Each path below is one point turned by a fixed rotation once a step. After each direction that follows a path, write how fast that rotation turns it, in deg/step (0 if it stays still).
Each turn is a multiple of 5 degrees from 10 to 175, or 0.
Each row of a path follows its step; steps can be skipped.
Rotation 1:
step 0: [ 1.30 -0.47 -0.89  0.07 -0.08 -0.09  0.72  0.38 -0.73  1.24 -0.25 -0.16
  0.46 -0.08 -1.20  1.63 -4.00  2.52 -0.33 -2.38 -0.65 -0.79  0.09 -0.79
 -4.21 -0.46 -0.30 -0.13  0.69  0.84 -1.03  2.50  0.77 -2.05  0.64 -0.63
 -0.43 -2.50 -2.09  2.20  0.14  1.20  1.99 -0.84  0.00  0.10  4.33]
step 1: [-0.81  2.46 -2.26 -2.07  0.17 -1.96  0.07 -2.93 -0.20  1.89 -0.76  0.16
  1.81  0.12  0.02 -0.49 -2.04 -0.18 -0.43 -1.10  1.09  0.21  3.05  1.45
 -0.27 -1.95  1.70 -1.98 -3.39  1.22  0.58  0.01  1.77  1.65  0.52  0.70
 -1.78 -3.74  0.79 -0.65  0.50  0.72  1.33  0.43 -1.67  0.94 -0.68]
step 2: [-0.87 -0.55 -1.84 -0.08  2.58 -0.97  0.73 -0.03 -0.01  1.59 -1.64  2.20
  0.75  0.63 -1.21  0.03 -0.02  0.42 -0.43 -3.09 -2.53  0.64 -0.59 -1.58
  0.62  1.17  0.97 -2.94 -1.84  0.89  1.79  2.39  0.45  0.67  0.64 -0.20
 -0.37  1.15 -2.31  3.26 -0.43 -0.09  2.51 -2.85  2.02 -2.52  0.66]
step 3: [-1.00 -0.31 -1.59 -0.93 -0.28 -0.24  0.04 -2.08 -1.15  0.44  3.33 -2.47
 -1.44 -1.00 -2.03  1.42 -3.84  0.08 -1.79 -1.02 -3.26  1.13  0.37  1.81
 -0.55 -1.56  2.77 -0.87 -1.83  0.09  1.14 -0.58 -0.74 -0.23  1.25 -1.66
 -1.40 -0.02  0.08  1.23 -2.94 -0.76 -0.62 -1.57 -1.52  0.92  0.16]
step 4: [-1.86  0.18 -0.99  1.48  1.09 -1.81  2.24  0.26  0.93  1.31  2.38  0.98
  0.31 -3.19  0.17 -1.49  0.97 -2.20  1.24 -1.18 -1.19  0.93  1.87  0.28
 -1.64  1.52  0.31 -1.62 -3.27  3.70  0.46  2.47  0.73 -1.29  1.25 -2.31
 -0.97  0.59 -0.89 -0.96 -0.33  0.40  1.06  1.73  0.58 -0.71 -0.80]
step 5: [ 2.22 -0.41  0.38  2.65 -0.13 -1.57  0.86 -1.12 -2.20  1.12 -0.40 -0.61
 -0.78 -1.02  0.03  2.37 -2.38  0.11 -0.47  0.26 -0.83  2.66 -0.33  3.87
  0.20 -0.26  0.46  0.66 -0.86 -0.50  2.54  2.44  2.93 -3.54 -1.17 -0.73
 -0.22 -0.21 -1.11  0.90 -1.12  0.46  1.03 -1.68  0.85 -2.52  0.53]
step 6: [-0.26  3.20 -1.05  1.99 -1.50 -3.71  1.07 -1.42  0.69  2.43  0.98 -0.18
 -3.30  0.25 -1.96 -1.47 -0.94 -0.30  0.75 -1.38 -1.73  0.66  2.06 -0.98
 -2.02 -0.40 -0.57  2.12 -1.48  1.64  1.90 -0.08  0.77 -0.43  0.89  2.35
 -1.65  0.79  0.22 -0.15  1.39  0.71 -0.22 -0.40 -3.14 -0.02 -0.78]
step 7: [ 0.35 -0.36  0.72  3.82  3.09  0.44  1.13 -4.04 -0.14  2.74  2.09  1.68
  0.10  2.21 -0.14  1.50  0.45 -1.54  0.73  0.17 -0.26  0.25  1.84  0.01
  0.37  0.25  1.23  2.55 -0.64  0.52  0.33  2.51  0.11  1.63  0.46  0.28
 -0.62 -1.73 -0.69  1.64 -0.75  1.16  0.91  0.19  1.62 -2.92  1.04]
step 8: [ 3.59  2.19 -3.92  0.89  0.55 -0.88  0.66  0.24 -1.30  0.49  2.76 -1.66
  1.48  0.37 -1.42 -0.32 -3.54  2.50  0.93 -1.19 -0.67  0.72  0.94 -0.54
 -2.01  0.93  0.95  1.91 -0.08 -0.71  0.19  2.60 -0.18 -0.53  0.21  1.61
  0.13 -0.12 -2.51  1.00 -1.93  0.53  0.14 -0.06 -0.31  2.43  0.00]
step 9: [ 0.88  0.44 -1.19 -0.37  0.16 -2.86 -1.37 -2.86  1.66  1.71  0.14  0.16
  0.07 -0.10  0.22 -0.26 -0.16  1.35  1.80 -0.95 -2.36 -0.55  4.53 -1.03
 -1.48 -1.59  0.46 -0.67 -3.22 -0.50 -0.39  1.28 -0.30  0.57 -1.21 -1.72
  0.34 -2.99  0.71 -1.89  0.29  0.36  1.87  1.77  1.28 -1.30  2.15]
step 10: [ 1.65  0.88 -2.74  0.36  1.60 -2.63 -1.57 -0.79  1.74  0.13 -0.69  0.46
  1.72  0.97  1.19 -0.55 -2.47 -0.22 -0.76 -0.78  1.73  0.45 -0.33  1.22
  0.64  1.25  0.91 -1.66 -2.20 -0.85  1.33  2.92 -1.18 -0.29 -0.26  2.23
 -3.11  0.46 -0.38  2.90 -2.60 -1.83  1.63 -0.77  0.47 -2.78  0.31]
step 11: [ 0.20 -1.42 -2.43  1.47 -1.19 -1.69 -1.10 -1.55 -0.49  2.66 -0.38 -2.51
 -1.68 -0.96 -4.20 -0.40 -0.99  0.81  0.48 -0.56 -1.38 -2.12  1.86 -0.78
  0.17  0.17  1.94 -2.12 -2.38  0.44  1.34  0.48 -1.64  0.07  0.51 -1.41
  1.61  0.90 -1.32  0.69 -1.43 -1.91 -1.87 -1.87 -1.82 -0.91  1.20]
Directions:
[-0.40  0.19 -0.59  0.00 -0.15  0.43 -0.03 -0.31  0.05 -0.43  0.69  1.44
  0.03 -0.66  0.19 -0.64 -0.45  0.65  0.18  0.84 -0.89 -0.26 -0.19  0.08
 -0.05 -0.36  0.01  0.21 -0.19 -0.85  0.05 -0.16 -0.47  0.13 -0.20 -0.49
  0.32  0.64  0.24 -0.15 -0.72  0.05  1.20  0.08  0.53  0.34 -0.45]	65
[-0.23  0.26  0.88  0.14 -0.15  0.47 -0.61 -0.72  0.14 -0.87  0.41 -0.09
  0.18  0.85  0.99  0.50 -0.70  0.12  0.18  0.02  0.26  0.37 -0.56  0.31
 -0.66 -0.23  0.73 -0.13  0.47 -0.21  0.20  0.39 -0.34 -0.35 -0.28 -1.01
  0.07 -0.44  0.36  0.57  0.18  0.52 -0.15 -0.71  0.01 -0.94  0.19]	155
[-0.47  0.75 -0.22 -0.03 -0.15  0.41  0.19 -0.24 -0.20 -0.37 -0.03 -0.71
  0.26  0.31  0.04 -0.91  0.23 -0.10 -0.59  0.09  0.83  0.28  0.92 -0.61
 -0.34 -0.21 -0.18 -0.33  0.00  0.07  0.58  0.63 -0.10 -0.72 -0.44  0.35
  0.04  0.18  0.60  0.16 -0.99  0.26 -0.25 -0.50 -0.45  0.94 -1.19]	155
[ 0.31 -0.09 -0.29 -0.80  0.02  0.12  0.00  0.82  0.02  0.77 -0.33 -0.17
 -0.25 -0.32 -0.67  0.10 -0.73  0.88 -0.39  0.65 -0.42  0.56 -0.07  0.15
 -0.32  0.08  0.47  0.65  0.79 -0.48  0.24  0.01 -0.73 -0.92  0.20 -0.04
  0.66 -0.28 -0.46  0.02 -0.12 -0.27 -0.43 -0.80 -1.11  0.07  0.27]	135
[ 0.75  0.75  0.01  0.86 -0.18  0.59 -0.36 -0.04  0.53  0.57  0.08  0.35
  1.04  0.52  0.61 -0.27  0.15  0.94  0.01 -0.43  0.08 -0.15  0.51 -0.44
  0.61 -1.17 -0.44  0.64  0.03 -0.17 -0.83  0.33 -0.13  0.08  0.00  0.08
 -0.18 -0.29 -0.25  0.32  0.22 -0.62 -0.14 -0.03 -0.34  0.50  0.77]	40
[-0.50 -0.12  0.50 -0.66 -0.37  0.17 -0.19  0.04  0.93 -0.06  0.47 -0.14
 -1.36 -0.38 -0.12 -0.39 -0.10 -0.14 -0.09 -0.11 -0.28  0.42  0.26 -0.53
 -0.61 -0.40 -0.27  0.27 -0.43 -0.47 -0.33 -0.41  0.15 -0.31  0.22  0.47
 -0.78 -0.90  0.96  0.67 -0.27  0.17 -0.16  0.60  0.16  0.37  1.05]	125
